Each path below is one point turned by a fixed rotation once a step. After each direction that follows a path, write how fast that rotation turns it, in degrees per step (0 if it stays still).
Each turn is a multiple of 5 degrees from 10 to 175, or 0.
Each row of a path follows its step; steps can be skipped.
Rotation 1:
step 2: [-38  11  16   7  -7   5   4  16   0  24   3   4 -10   5   2 -19 -11  35
  16  21  -9   8   7  31  -8   1 -52   7   1  14  18 -20  11  -2   3  -3
  14  -8  13   3 -45   6  42   0 -24  14  18  -2   0  17   9  -3  10  13
 -25   4  24 -29 -21  -2  22   1  13 -53 -11   7  16  10  13  -2   2  -5
 -22 -37 -18   1]
step 6: [-29 -12   0  20  36  -7   7  -5   8   4 -10   1  22   1 -31  -9  11 -10
  15 -15 -19  -8  37  26  -4   3 -25  21 -12   4  23  19  27  23 -17  12
   0   7 -10  12  -6   3  33   1 -42  -9 -15 -17  -8  34   2   7  14 -21
   4  20 -16   4   6  32   6 -10 -18  -5  55  -6  -1  26  11  21  12   3
  24  14 -33  -2]
step 8: [ 15   5 -22   7  -6  11 -27   4 -30 -24   7 -33  -9  21  10  -9  17  31
  -8  30   8   8 -29  29   6  -3  -7   0   6 -21 -17 -10   9  15 -34 -11
 -46  -6  -1  29  -2 -27 -13   8  -9  -2   4 -40  -5  18 -10 -13 -23  11
 -12 -25  18  11 -18 -19 -38 -13 -10 -13  -1  15  10   3  25  -3 -25   3
 -28  12  19 -22]
step 9: [ 15  -8  24 -15 -22  22 -11  -9 -18  20  -3   0 -34  21   3   9 -19  14
  23   8  32 -10 -25   6 -13 -13   0  -6  13 -26   4  11  38  17   3  18
 -24   6   6  29  -3   0  17 -11  -9 -14  -2 -28 -17  -2  12  19   4  -9
  31   6  42 -35  -2   4   9   4   7 -33  29  15  32   7   2  14  -4  -4
 -15 -31  26 -30]
step 13: [-14  -7  -4   3  -4   9  14  -8 -19   9  -3  11  -2  13 -21 -24 -37  10
   5   8  -9 -18  46   5 -23 -11 -31   6  -7 -11  -7  20  45 -15 -25 -27
   7  24   9  -2 -12   3 -11  35   7  -9  -5 -27  -2  -9 -13  15  -2  17
  25 -17  10   0  -8   5   7 -29  19   2  -5  21 -17  46  34  18  15   2
 -21 -10 -31 -32]
step 15: [ -8 -29  18   0  33 -18 -24   8 -16  21  -1 -43   8  21 -11  19  32  26
  -7   3   3  23 -10  17  -3  -4  13  14  16 -24  22  -7 -13  15 -21  -3
  -5  -7 -26  -4 -27   4 -29  14 -29 -13  13 -23  -9  12  13  17 -16   8
 -23  10 -12  12 -22  -1   2  -7 -33  -5  51 -28  11 -13  -7  19  19 -25
   2  21   0   5]
step 17: [-22  16 -13  12 -16   0  16 -29   5 -28 -20   3   2  17   5  -1   5   5
  37  17  27  20 -25  34   1   1 -23   4  -5  -3   1  13  58  33 -35   4
 -24  15  18  33 -13 -24  22 -20  13   3 -19  17 -14   9  -8 -22  29 -14
  20  -2  18  20  10   8  18 -12 -18 -22   2  18  -8  13  -2   3 -15 -11
 -12  -9  -8 -20]
step 23: [-16  10  -8  40  20 -14 -28 -26 -15  10   3 -13  21 -10 -22 -27 -11  12
  11  15 -22 -19   4  -2  23 -15  21 -17  21  -5   1 -16   2  18 -37  12
  -7   3  -6 -11 -30  -2 -16 -32 -10 -11   0  -8  -7  50   4  -9  -7   9
 -12 -15 -13  37 -34  -9  22   3 -10  10   2 -43  18 -11  33  22   2   0
 -19  -1 -19   5]
step 24: [-28 -29   5  16  28  -8 -22   0 -39  33  -9 -21  11   5 -22 -15  11 -31
  18  18  -4   6 -30  -3 -14   2 -15  14  18 -25 -25  19  17  22 -37   9
  11  15 -14   9 -16  -9 -28 -31  -1 -12  16 -31 -17  15 -24  -1  30 -13
   4   6  22  -6  19 -18 -15  -2 -11  -3  12   7  -1  36  21  11  -8  -4
 -15  17 -20  -1]
[ 10   8   1   7  -1   1   1  -8  -3 -12   1   2   2   1   3   1  -2   5
  -1   2   4  -4   4  -5   1  -9   1  -2   0  -1   6   7  -2  -5  -5  -1
   1   6   1   1  -8  -8   1   3   8  -1   2   1  -3  -3  -1   1  -5  -2
   2  -5   4   5   2   2  -1   5   0   1  -1   9  -2  -1   4   0   1  -5
   3  -4   7 -10] => 80
[  4  -4  -1   0  -8  -2  -1   1   5   0  -2  -3 -10   9   2  -4  -3  -3
   0  -4  -1   3   3   5   8  -5  -3  -1  -2  -2   1  -5   3  -6 -11  -3
  -4   5  -2  -1   7  -5  -6   0   5   2  -1  -2  -2  -7  -3  -6   3  -9
  -1  -5  -2  -5   5   0  -2  -4   5  -4  -4  -5   1   1 -10   1  -2   2
  -4   7   0  -5] => 85
[  3  -4   0  -3   7  -5   5  -3  -4  -1  -4   1  -4  -4   3   3  -7   0
  -5  -5   0  -1  -9  -1  -2   3 -10   0   4  -6   0  -1  12   3   3   2
  -3  -3   2   7  -1   3  -4  -2   4   0  -6  -5   1  -6   0   2  -7  -1
   0  -6   3   0   2  -3  -1   9   1   2  -7   5  -3  -6   6   0  -4  -1
  -1  11  -7   1] => 90
[-3  4 -6 -6  1  1 -3  3 -2 -5  1  3  2 13 -2  1 -2 -4 -6  1  6  7 -6 -2
 -4 -1  9 -4 -9  3 -5  8  6  4  0 -3  0 -5  5 -2 -1  1  1 -1  5  2  3 -4
  0  0  3  7  2  0  3  8  0  3  8 -3 -1  1  7  0 -1 -1 -1  3  4  0 -2  8
 -9  1 -2 -8] => 90
[  0   3  -4   4  -3   3   4  -4  -4   7   0   3   2  -3  -2   9   6   1
   3   3   2   1   3  -3   6   6   5   0  -3  -3 -14   3   1   0   5   0
  -3   6   2   3   6  -1 -11   4  -1   2  -3   0  -2   1   0  -1   5   0
   1  -1   4  -2   2  -7  -2  -6   1  -4  -4   7   1   4   3  10  -9  -9
   1   2   4  -4] => 90
[  8   2   3   0  -5   3  -3   3  -5   4  -4  -1   1  12   1   0   6   2
  -1  -7  -1   7   3  -2  -5   1  -3 -10   1  -2   1  -4   0  -6   1   3
   5  -5   3   7   0   2   2   8   2  -1  -3  -2   1  -1   7  -1   2   4
   3   1   1  -1 -10  -5  -1   3  -6   0   2  -1   9  -8  -5  -6  -3  -8
  -4  -3  -3  -4] => 60
Rotation 2:
step 0: [ 10  17  -4  -1 -10  -5  -3   6 -28   5  30 -22  15  20  -8   5   4 -21
  12 -18 -31  14  -4 -13 -25 -12 -36 -19   5  17  24 -21 -11  11 -16  -1
   0   9  -2 -36  -3  15  -7 -28 -15 -26 -34 -19  11   7  15 -28 -34 -12
  23   6  -7  11  42  42  15  23  27  35 -15 -14  10  -2   0   5   7 -20
   8 -29  12 -11]
step 6: [-27  18 -10   4  -7  31   5   5  13 -12  -8   8   9   8   4  18  11 -12
  -9 -29 -37   3   1 -36   2  20  32  10 -37  -3   7 -23   6  -8   1  40
  -2 -27 -14   5  -1 -15 -12   6  -8  -7 -25 -22 -46  10   4 -21 -14 -23
 -10 -32  14  11  -5  24  -4 -10 -11  12  -1 -40 -52  10 -14  -1 -11  -1
  32 -21  -9   1]
step 16: [ -3  -6  -3 -21  -3  17  21   5 -13  13  20  27   0  -6  15 -11 -19  -4
  -4   5 -25  -4  13   0  -3 -16  22  -4  17 -23 -22   3 -22   3  12  21
  -1  -7 -14  -2   3 -44 -13 -15  48 -50 -40  -8 -10  -6  36   9   9  24
 -10 -11 -22  -1   3  48   3 -12   7  10  11 -12  10   4   1  40 -25   3
   4 -31  30   5]
step 18: [ -5  25 -36 -18  -9  21  27 -16  -2  13 -10 -27   2  46  -2   2   8 -33
   6 -17  -6  -4   8  -6   5  -2  -3 -11 -25  11 -11 -10   2 -19 -33  12
  20   7 -26  -6   2  -6 -13 -16  18   1 -42 -16   7  -2 -22 -32  -6 -20
  13  23 -29  23  12  41  16  -6   4  35  -9 -10 -34  -3  11   8 -34   2
  21  -8  19 -14]
step 22: [-26 -13  -9  -6  -3 -28  14  -2 -20  43  -7   8   5  25  -5  23  -2  10
 -25   4  -8 -21   3  -6   1  26   3 -10 -34  40 -27 -12  -3 -10  10  20
 -27 -13 -10  -7   1  18   5 -49  12 -51 -16 -22 -23  26  -8 -12 -16 -19
  14  41  -1   0  11  30   8  -4 -12  21 -11   0   8   3  -3 -29  19   9
  -9  10  14   7]
step 24: [-27  29  -9   2   3   2  13  25   3  14 -12  37  12 -33   8  17  14   7
  -6 -10 -34  -6   1 -46  -2  20  -5  28   4  -2 -15 -17 -17 -14  11  -4
 -13 -11 -20  15  -3 -25 -25 -17  21 -19 -37 -21   3 -10   1 -20   5 -34
 -11  -8   8 -26 -14   4  12  -4   3  21  24 -23 -17  60 -10   0  21 -13
  -1  10  -5 -18]
step 27: [ -9  20   4 -26   0 -17  22 -13   6  24   0 -12 -36  24  -1  18 -30 -28
   2  -5 -32   0  28 -16  11  -2 -15   5 -19 -16 -10 -22   5 -27  19  16
  14 -13  14  18  21  -1 -12 -39  -2 -49 -18   0 -30   8  -9  23   6 -16
  10  -1 -17 -12  29  42 -16  -9  15  23 -25  -5   6  -7 -21   7 -25   9
  27  16  10 -12]
step 28: [-27  20   6  15 -26   6  27   0  13 -31   8  24   0  21   2 -10  24  -8
 -20  -5 -40 -12  -3 -33   5 -40  -6   6   1  -5   3   1   4  12  20  49
   5  -8   7 -34   0 -12 -24  -7   9 -28 -25 -34   3   4  -4  14  28   8
  18  18   1 -20  17  12 -14   4  12  36  18  16   7  34 -14  19 -14  -5
   3 -35  -2  10]
step 36: [ -7   8 -35   5   9   5  -1   5  22   9 -49  -9  -3  55   0  -4   5  -5
  -2 -23 -35  -4  -4 -27   1  -5 -16  19 -23 -17 -18  -6  22 -14  29   9
  -3 -10   3   5   0  -9  -8 -17   5 -20 -54  -2 -17  18   5  -5  14 -23
  -3   8   6  18 -20  19   4  15   3  12 -16 -11 -43  26 -13 -16  -1 -37
   5  13  31  -3]
[ -5  -3  -6   3  -9  -3   3   0   0   7  -6  -3  -7   0   2   1   3  -1
  -3  -5   1  -2  -1  -1  -1  -3  -1  -1  -5  -8  -1  -5   2   4  -3   4
   4 -12  -2  -3  -3   5  -6   4   0  -1   1   7   5  -2   2  -4  -2  13
   0   0   2   0  10  -1  -5  -6   3  -8   1   3  -3   2   3   6  -1   1
   2   0   0 -11] => 35
[ -6  -3  -9  11   2   7  -6  -4   7  -5  -5   5  -1   8  -5  -1   2   3
   1   0  -2   2   2   1  -2   0  10 -12  -3   2   2   2   7   0  -6   2
  -4  -1  -6   8   0   3  -2   0   1   7  -2  -6   3   7  -6  -3  -6   0
  -1   8   1  -4  -1  -1   0  -5  -3  -2  -2  -3   0  -3   6  -5   1   2
  -1  -2   3   1] => 95
[ -9  -6  -1   0  -1   5   2   5   3   6   4  -2  -2   1   1  -3  -5   0
   4   7 -10   1   4  -7   7   0  -7  -2   8   9  -2  -4  -4   7   1  -3
  -2   2   9  -2  -3   6   0  -4  -1   2  -1   5   3   2  -5  -8  -4  -5
   2  -1  -2  -1   2   0  -5  -2  -2  -8  -1   0   1  -1  -3   0  -8   6
  -4   3  -6   3] => 145
[ -2   0  -4  -6   3  -3   2   2   4  -2   3  -9  -4   9  11   9  -5   1
  -2  -5  -2   1  -1   4  -1   4   2   3  -6   8   4  -1   2  -3   5  -3
  -1 -12  -1   6   1  -2  -1 -10   3   3   7   2  -6  -2   4   1   2  -5
   2  -2   2   4  -5  -3  -3  -7  -4  -2   1  -2  -7   3   5  -2  -1   2
   1   8   3   3] => 155
[  0   6  -8   0   1   1   1  -4 -10  -2   4  -3   4  -7  -3   3   0  -2
   6  -5   3   1  -2  -6  -1   6   6   3   7  -6   6  -2   5  -3  -5  -2
   3   4   2   3  -1  -5   3  -1   7  -1   0  -1   1   1  -4  -8  -2   3
   3   1   4   4   2  -5  -6   4   2   1  -2  -6  -7   3   5  -6 -11   0
  -6   5  -7  -4] => 55
[  2   6  -7  -4   3   0  -1   4  -4  -2   3  -4  -4   3  -6  -1  -5   1
  -4  -1  -4   0  -4   1  -3   4 -12   2  -3  -3   3  10   0  -1  -3   5
  -1  -2  -1  -6   5   1  -4   1  -7  -4  -5   2   4   5  -7   9  -6  -1
  -7   6 -10   5   3  -1  -1   0  -1  -2   5   4  -1   0   0 -12  -1   2
   1   5   1  -1] => 80
[ -6  -3   0   3   1  -3   4   4   1  -6  10  -1   5   5   4   1   5  -1
  12   3   1 -10   0   4   7   1  -4  -9  -7  -1   1   2  -4  -6   0   2
   0   6  -2  -9  -2  -2   3   4   2   3  -2   2   0  -1  -3   5   1  -1
   5  -3   5   2   9   2  -2   4  -4  -1  -2  -3   5   4  10  -1   3   0
   9   6  -1  -3] => 35
Rotation 3:
step 0: [ 20 -12  19   8 -23  20  16 -23 -14  30   7 -16  37   8 -37  16 -12  -3
   2   1   3  34   3  17   8   7   4 -10 -21 -29  38 -10  21   5   3   4
 -22 -25 -12   6  12 -16  -3 -25  23   1  16  24   0  10  -4  18 -41  13
  -7 -17 -15   6 -14  -5  20   5 -23  -8   5  46   6  17  19   5  24 -14
  15 -13 -38 -32]
step 1: [ 55  15   1 -18 -16 -15  19  -1  -1  40   9  19 -22   9  24 -25  12  23
  -1  -3 -16 -45 -38  -5  -3  18  -5 -12  14 -28  11 -14 -17   1  -5  20
  17 -10  24   7   2  -6  13  -3  15  -3 -20 -28 -31 -14  12 -35 -27 -24
 -17  12 -14   5  -3  16  12   1  -4  22   0   3   9  -2   0 -30  10   1
  -6  19 -32 -27]
step 6: [-16 -38   6 -45 -22   8 -11 -19  -5  22 -25 -11 -10 -16  29  -5  21  33
   5  -8  -8 -34   7  31  33  46  28  -5  23  -5  -1  -2   1 -26  19  10
   8  -3   1   5 -12  12  -3 -27  22 -39  15  -2 -24   4 -20 -17   4  28
 -25 -13 -29   1  11  -3  17 -21 -13  -4   2   3  -9  -3  10  -8  24   9
 -12  12 -11   3]
step 8: [ 13  20 -17  11  -2 -28   6 -32   2   7  21  16   6   4  -7 -17   9  -1
 -31 -39  -2  26  16  24  22 -13  14 -56 -22  -6  -3 -13  -2 -21 -19   5
   7   6  31  -2   9  -1   5  -4  14  16   5   6 -15 -29 -48   4 -18  18
  15 -31 -22  18 -26 -25  20  -5   9 -12  12  13 -27  25   6  -3  27 -20
  -7  -5  -9 -11]
step 10: [ -6  -5  26  13   0 -19  -3  11   7  -9  11  26  15  -2  50 -18  34  15
 -37  25   6  -2  14  43  37 -20  -1  -7  27 -25  41  -2 -23   6   9  29
 -17  -2  -9   9 -29  -3   9   8  21  29  -4  25   9  20 -26 -20  -3 -10
  -3   5 -10   9  21  19   0   2  10  -6 -23  -7  20   3   7  18 -18 -12
  -6  24 -25   2]
step 19: [  4 -33   6  21 -18 -20 -33 -29   8  13  -3  -8 -11  15   2  -7  22   0
   1  -6  -1 -10 -20   3  41 -29 -13   4  -5 -21 -16  15  -6 -30  -4 -13
  27   8  31  16 -15   9  10   7 -19  17   5  27   4  16 -34  -1   7  -6
  15   1  10 -21  -8  -9   6   8  56  -4   7  26  -4  21 -44   0  39 -27
  10   1 -24  12]
step 29: [  2 -18   3 -12 -45 -16  -8 -40  -6   9  -4  -9  -6  -4   8 -52  -2   8
  17  11   7   3  11  15 -27  11   0   6  10  -6 -13   7 -10  25 -35  19
 -13 -11  44   6  11 -10 -18 -36  22   8  -4  28   5 -20 -13 -20 -10  11
  12   3   9  16 -12 -12  22 -35 -23  13  21 -12  13 -12  24 -19   2 -10
  42 -11  -6  19]
step 30: [ 33   5 -21   0 -39 -17 -12 -24 -19   5  17 -23   6 -27  14   8  -9 -12
   4   1  21  -5 -23  14 -16   5 -13  18 -22  -8  10 -13  10 -29  33  -1
  -2 -40 -19  31 -24   1  13 -13  13 -20  17  -8  19  12 -14  -1   1 -41
  24  13   8   5   4   4  11  16  29  20 -28  30   6 -32 -28  -8  20 -17
  20  -8 -23   1]
step 32: [-18 -10  15  -6 -60  36   2 -18  -2  24  -3   6  10  26  15  32  -3  13
 -19  -5  12   4  25  -4 -37   8  -6 -18  15   0  14   4  17  19   1 -26
  30 -20  10   1 -17  10  21   5   4 -12  -7  10  -5   3  14  17 -22  20
   1   3 -24   4  -7  20   9  15  34 -23  34  44  28  -6  12 -24   7  13
   8  -8  -7 -30]
[ -1  -5   4  -4  -2  -1   2   1   9   0  -1  -1  -1   7   1   1   4  -5
   2   5   0  -1   2   5   0  -7  -8   1  -7  -6   0   3   6  -1  -5   0
   0   5   0  -1   3  -1   3  -1   3   4  -3  -4   0   2   1  -7   9 -14
   1   6  -8   1   1  -2   6  -2  -1   0   4  -5   0   5  -8   3  -1   6
  -6   0  -1 -10] => 120
[ -5   3  -3   2   1 -10  -2   4  -3   0   3  -1  -1  -3  -2   3   6   6
   2   2  -3   4  -2   2  -2   4   0  10  -1  -4   0  -4  -4  -6   3  -5
  -5  -3   6  -4   1  -7  -5   0  -2  -1 -13  -5   0  -1  12   0   2   0
  -2  -8  -3  -3   2   3   5  -1   6   6   0  -3  -1  -6   1   6   6   2
  -9   5  -1   0] => 135
[  4   4  -2   5  -3  -5  -5   3  -4   1  -3   0   3   0  -3  -1   8 -10
   2  -2   4  -2  -1  -4   1   2  -3  -3  -6   0  -2   3  -4   5   5   4
  -2  -5   1   7  -4  -8  -6  -4   6  -8   1  -3  -1   1  -3  -6  -1  -3
  -1  -5   1  -4   4   6  -7  -3   0   0  -3  -1   1  10   5  -1  -1  -2
  -3  -7   8 -12] => 85
[  1  -4   3   0   2  -2  -4   2   1   5   3  -3   2  -3   6   2  11  -2
   9   4   2   2   2   3   1   3   2   5  10   3   2  -3  -2  -2   3  -1
  -6   4  -1  -1   1   4   7   0   1  -6   4 -10   0  -7 -11  -4   7  -2
  -1   2  -3  -1  -3   3  -7  -2   0   6  -4  -1   1 -10  -1   2  -8  -6
   7   1  -1   1] => 90
[ -5   3   2   4   0  -2   9  -3  -6   3  -6  -4   1   1  -5   1  -1  -1
   4  -1   6   1  -2  -2  -3  -4  -2   5  -1   1   0   5  -8   6   2  -2
  -2  -3   2   5   6  -1   8   4   2 -11  -6   1   2   9  -1  -6   2  -4
   5   3  -4   8  -8   0   1   2   0   0   4   2   7  -2  -2  -6   6   6
   3  -2   2  11] => 10
[ -9   1   1   4  -1   1  -4 -15   3  -4  -3   3  -2   6   0   6   0  -2
   3  12  -3   4   8  -3   4   2   3  -5   6   8   2   0  -2  -4  -6  -5
   6  -4   7  -2   1   1   1  -9  -2   0  -4   1   5  -1   5  -4  -1   0
   8  -1  -1  -4  -5   0  -6   0  -1  -1  -5  -2  -3   3  -1  -5  -3  -1
  -4  -3   4  -1] => 85
[ -7 -10  -3   2   5  -5  -6  -1  -5   7  -3  -3  -2   7  -3   2  -5   2
  -3   4  -1  -2   3  16   5   3  -2  -4  -4  -5  -1   6   3   0  -4  -2
   4  -3   4  -2   6  -6  -4   8   3  -3   3   5   0  -1  -8   0  -2   2
  -2  -5  -5   3   3   7   0  -1   2  -3  -5  -1  -3  -4   4   6   0   0
   4  -5  -1   4] => 170
